Each row is where one point has got to under a steady rotation. How many ticks took it there?
The counts run from 0 to 405.
[-25 -33  -1 -27 -20   8 -15 -39  -8 -52  -4 -15 -33  -2 -31 -45   9  37
  -1   1   5  -2 -18  -7  45  22  38   7  14 -11  -3   2  10 -30  -4 -13
  11 -24] -> 4
[ 11  25 -22  20 -21 -21   1 -17  28  -5   7  18  19 -24  36  25 -40  -3
 -23   6  14  -9 -10 -39 -29  37  -3   6  -4  27 -37   3  20  13  24  -5
  42 -46] -> 100
[ 35  10 -22 -13 -32 -14  13 -36  27  13   6 -12 -20  20  39  34  32  -4
   0   2  19   6  14  -3 -37  -4 -20  -6  27  13 -57 -13  37   0 -12  13
  18  -5] -> 68
[  3  21 -12 -45 -16   5 -50  -9  32 -10  -1  -1  -8   4  12 -18 -16 -20
  -6 -23  17  24  24 -27   7  10  30  32   4 -25  21 -12 -28   3   4  44
  28 -10] -> 215
[-13  36 -29 -18 -13  15  -3 -29  27 -49   3   3 -27 -26 -16  -8 -18  26
  10 -13  16  17 -45 -23 -17  25  14   0   0   3  11 -38  -6  11  -8  30
 -28 -37] -> 222
[-41  -2  30 -21  20  18 -60  35   0  12  29 -11  -9 -22  14 -29 -30  -7
 -10  28  22 -13  -8  22  40 -13   6  18  19 -26  -3  12 -42  -2  -2 -18
 -12   9] -> 366
[-28 -24  14 -36  -7  27 -19  36 -29   3   4  14 -19 -27 -20  15 -24 -18
 -11   6   2  39   3  43 -22  25   5 -14 -32  17 -56   2  -6 -16  19  -8
   1 -36] -> 345
[  2   9  -1   3 -17  -6  -9 -22  51   0   4 -20  -8 -27   2 -18   0  18
   4  -1  21   2   9 -33  33 -13  -2  42  28 -27  13  -8  -6  23 -63  14
   5  11] -> 244
[ -5 -24  33 -38 -17   9 -34  25  -1  58  23 -16  -2  12  -8   1 -21  -8
   5   6  24 -17  49  33  11 -28   0  -6   5  -6 -47  16  -4   2   7 -12
  26  16] -> 354
[ 10  20 -33 -29 -37  12 -32 -21  18 -33  -6  24 -45 -28  22   1  15 -13
  19 -32  20  32  16 -11  -2  -3   7  38 -14 -27  -1 -22   5   2 -22  20
  20 -45] -> 246
[ 10   3   9   2  -5  -4 -32 -45  30 -15  10  33 -25   0  65   1  15 -19
  14 -19   2 -16  -2  10  22  -6   1  44 -40 -12   4   8   5 -48 -14  11
  38 -23] -> 269
[-13 -17 -20  16   5 -13  23 -41  37  -3  26   9  18   1  40   1   6  27
  14  15  14 -52 -12 -21  20  -8 -12  -6  -8  38  -9  40  53 -10  -3 -24
  11  21] -> 280
[-13 -31   5  21   9  22  13 -24   5   0  -2  39 -21  -7  21  30   2  -7
  12   5 -18 -10 -19  24 -23  16  -8  -9 -73  45 -28   9  26 -36  14  15
  10 -11] -> 293
[ 24 -12   3   3  -9  11   4  -2  23   8   3 -17   7 -31 -15   8 -67 -10
 -48  55  13  -6   1 -10   0  24  30 -12   5  24 -19 -27 -24  22  38  15
   8   0] -> 349
[-10  14   4   6   6  -7 -39  41  33  25  35   1  19 -50  42  14 -15 -25
 -16  16   3  25  -2 -12 -26  25 -36  35  15   4 -20  19 -25   7 -24  14
   2  14] -> 93
[  0 -15   5 -38 -39  26 -32  13 -29  20 -35  32  -7  -9 -15  10 -16  29
  -3   4  -3  24  30   7   5   6  -2   9 -18 -30 -57  14   9  20   8 -19
  53 -14] -> 330
[  1 -27  49 -15 -41  34   1  37 -20  21 -12   3 -44 -11 -23 -15   1 -20
   0  11 -15  13   9  38  38 -23 -17   5   5 -30 -26  14 -14  10  12   5
  -1  37] -> 149
[-13 -15  -9  11  19   9  23 -50  42 -32   8 -29 -26 -19   3  -7  -3  29
  -1  44  21 -17 -42 -13   5  10  26  -5  21  30   8 -17   3 -11 -18   1
 -33 -10] -> 32
[-19  -2   0   2  27  10 -20 -18  14 -12   0  40 -11  -6  27  31 -15   9
  -7 -12  20   8 -52  -1 -40  37 -13  33 -37   2 -38 -12  14 -31 -22   9
   7 -53] -> 72
[-30  10  -7 -56   0  25 -18  33  13 -36  17 -15 -19  -4   2   3 -27 -20
 -16 -28  11  36  -3 -47 -40  32  17   5  22   4 -12   0  -1  -8  -2  26
 -21 -46] -> 207
[-19   3  28 -31 -15  32  37   4   7   5  12  -5 -21  33  -5 -14  -4  17
  33 -12  15 -23 -26  13  -5 -24 -16 -61  13  30 -34   6  25  -4  32 -36
 -18  -8] -> 166
[-32  -1  23  29  12 -12 -40   4   4  20  21  25  31  -8  19 -12 -42  15
 -16 -10   9 -19 -30   5  26  22  -2  43 -21 -25 -35  38   7 -11 -19 -20
  46  -7] -> 102
[-25 -25  27 -29  -2  27 -36   8  24 -11   8 -25 -26 -35 -22 -24  -8   2
  -4   9  -1  14  16  -4  33  -3  12  44  17 -17   7 -17 -30 -18 -54  30
 -18  11] -> 11
[  8 -25  26  -7 -32  10  13  -9  -2  14  -9  13 -23 -24  -4   5  30  30
  26  18 -15   2 -29  39 -11  12 -38 -19 -22  28 -61 -13   8 -13  -1   1
  -1  19] -> 316
[-21 -28 -14 -31  29  23 -27   4  17 -22   9   8  -5  -9   0   6 -55   9
  -9  -1  25  -3  26 -43  -6  17  44  13 -16   9  12   4  -3 -11 -14   0
   1 -43] -> 18
[ -5  43   3 -31  -6   9 -15   2  25 -11  32 -28 -42  30  56 -24   9 -14
  -7  -2  29  -6 -33 -22  -2  -7  -7  -1  63 -16   0  -3 -21   2  17 -16
 -22 -17] -> 395
[  0  -3 -16 -29   5  11   4 -27  45 -33  15 -16 -15   5  10  -5 -34   8
   1   7  29  -7  13 -51 -24  15  42 -12  11  30   3 -15  11 -16   3 -10
  -1 -68] -> 17
[-21 -20  26  13  13  14  -4  38  18  16  40 -17  10 -30  20 -26 -37 -25
 -13  35  -3 -30  -5 -12  24   0   0  -9  22  20  -4  39 -15  15  26 -20
  -3  34] -> 145
[ 19  12  17 -17 -12  28 -29  28  20   6 -12 -12 -38 -12  -2 -13 -40 -28
 -33  25  23  23  11  -4  17 -20   8  40  34 -42   1 -16 -41  29   5  15
   5 -11] -> 381
[-20 -30   3  -3  16  34   5  16   8  30  33  -9 -26  20 -26  11 -50 -54
 -22  12  28 -31   9  32   1 -17  27  -1 -26  14 -15  19  -9  13  24  15
  -5  24] -> 377
[  5 -14  38  -4 -10  -1 -21 -17  25  39  18   8  17   2  15  10  -1  -7
  12  13 -11 -34 -15  45 -10  -7 -13 -29 -35  50 -46  -6  -8 -27  12  12
  32  22] -> 324
[-35 -15  33 -49  -8  37   8  22 -18  20   2  -5 -22  34 -11 -16  -4  12
  28 -28  12 -15  10  -4   9 -27 -18 -33   4 -13 -33  31  24  19  23 -41
   1  12] -> 165
[-31  -2   7 -15  13  54  28  38  15  -3  -3   4  -3 -19 -24 -18 -64  13
  -9  24   8   2 -14 -44 -10  11  -3 -28  13  16   7  10 -17  43  30  -8
 -36   8] -> 168
[ 22  26  15  -3 -12  16  -9  -6  43   3   7 -17 -31 -17  14 -16 -27 -44
 -29  31  20  -2 -18  -6  -2 -13   4   5  39   2  14 -49 -51  21  17  29
  -6 -19] -> 380
[ -1 -19  23 -27 -34   9  -7  -5 -25  30 -13   8  -3  15 -13  -6 -10  50
  11  -5  14 -18  14  25  12  -3  -8 -24  -9  -4 -76  20  29  -6  15 -39
  42  -3] -> 331
[-17  -6  13  20  30  -6 -18 -36  42  -1  17  -8  -4 -19  35  -1  11  24
 -22  30  10 -15 -47  -8  12  21 -17  47  19  -9  -9   2  -9 -18 -30  22
 -14  35] -> 63
[  4   3  17 -50   4  40 -34   1  24  17  15  13 -24  39   2  -3 -14 -33
  18 -30   6 -10   6  26  -9 -10  20 -20 -45  11   7  -7 -31 -11  39  45
   5   6] -> 187
[ -4  -6 -12 -39 -34  20  27 -15  29 -31   5 -16 -20 -35 -29 -12   6  37
  31  14   7   5   2  -9 -12  -1  -1 -49  14  49   4 -34   6  11   2   5
 -38 -20] -> 1
[-21   6  61   9   9   8 -10  15  27   7  23 -18 -14 -22  34 -41 -12 -15
  -4  26 -13 -19 -42  -3  36  -2 -27  -8  28  11   1   6 -40 -15   7 -25
 -16  13] -> 146
